[[126 107 132 122 130 131]
 [126 106 133 123 130 133]
 [131 134 116 106 133 113]
 [130 148 134 123 130 135]
 [128 141 141 131 128 143]
 [122 128 146 140 122 149]
 [130 150 124 115 130 123]
 [121 125 147 141 121 150]]
->
[[126 106 133 123 130 133]
 [130 148 134 123 130 135]
 [122 128 146 140 122 149]
 [121 125 147 141 121 150]]

[[131 126  99 131]
 [144 125 134 129]
 [131 124 115 140]
 [130 101 138 128]
 [105 128 131 109]
 [137 148 106 135]]
->
[[144 125 134 129]
 [130 101 138 128]
 [137 148 106 135]]

[[122 139 117]
 [102 140 108]
 [132 126 126]
 [119 141 136]]
->
[[102 140 108]
 [119 141 136]]

[[145 145 118 145 145 119 124 145 145]
 [155 154 119 153 154 122 131 154 154]]
->
[[155 154 119 153 154 122 131 154 154]]

[[156 156 155 156 156 155 116 103]
 [136 136 136 136 136 135 117 102]
 [157 157 157 157 157 157 105 114]]
->
[[136 136 136 136 136 135 117 102]]

[[144 145]
 [152 145]
 [142 141]
 [109 124]
 [128 124]]
->
[[152 145]
 [109 124]]

[[126 124 143 137 128]
 [124 128 132 116 132]
 [133 151 120 123 112]
 [135 124 134 118 133]
 [125 135 128 124 119]
 [134 137 131 137 137]
 [138 141 134 125 113]
 [121 112 140 125 130]
 [127 123 137 128 136]]
->
[[124 128 132 116 132]
 [135 124 134 118 133]
 [134 137 131 137 137]
 [121 112 140 125 130]]

[[124 130 158 121 127 120 126 129]
 [126 124 120 127 126 134 121 121]
 [121 125 130 127 124 128 125 125]
 [127 126 120 129 127 131 127 126]
 [127 131 114 129 130 129 129 130]
 [124 129 125 127 128 127 128 129]
 [121 128 114 129 127 129 129 127]
 [126 130 136 128 128 123 132 132]
 [124 124 133 127 124 127 128 125]
 [122 124 138 126 124 126 126 124]
 [122 122 147 127 122 123 131 126]
 [125 123 133 129 123 128 130 125]]
->
[[126 124 120 127 126 134 121 121]
 [127 126 120 129 127 131 127 126]
 [124 129 125 127 128 127 128 129]
 [126 130 136 128 128 123 132 132]
 [122 124 138 126 124 126 126 124]
 [125 123 133 129 123 128 130 125]]

[[128 129 138 130 136 135 126 128]
 [123 122 130 124 128 127 122 121]
 [111 111 131 118 128 121 111 111]
 [137 138 126 134 128 132 137 138]
 [150 151 130 142 133 141 148 150]
 [129 129 123 128 124 125 130 130]
 [119 118 125 122 124 120 119 119]
 [110 109 121 116 119 113 113 110]]
->
[[123 122 130 124 128 127 122 121]
 [137 138 126 134 128 132 137 138]
 [129 129 123 128 124 125 130 130]
 [110 109 121 116 119 113 113 110]]
---
[[113 126 139]
 [130 134 118]
 [135 133 152]
 [129 129 118]
 [124 125 137]]
->
[[134 118]
 [133 152]]

[[128 126 136 127]
 [136 140 118  98]
 [120 115 141 157]]
->
[[140 118]
 [115 141]]

[[127 106 105 101 136]
 [122 143 125 106 149]
 [139 124 118 126 113]]
->
[[143 125]
 [124 118]]

[[138 144 114]
 [124 114 138]
 [106 123 138]]
->
[[114 138]
 [123 138]]

[[103 131 134]
 [131 128 123]
 [129 128 123]]
->
[[128 123]
 [128 123]]

[[125 106 108 103]
 [140 122 153 122]
 [122 105 146 133]]
->
[[122 153]
 [105 146]]

[[102 146 137 118]
 [139 128 140 134]
 [142 125 138 135]]
->
[[128 140]
 [125 138]]
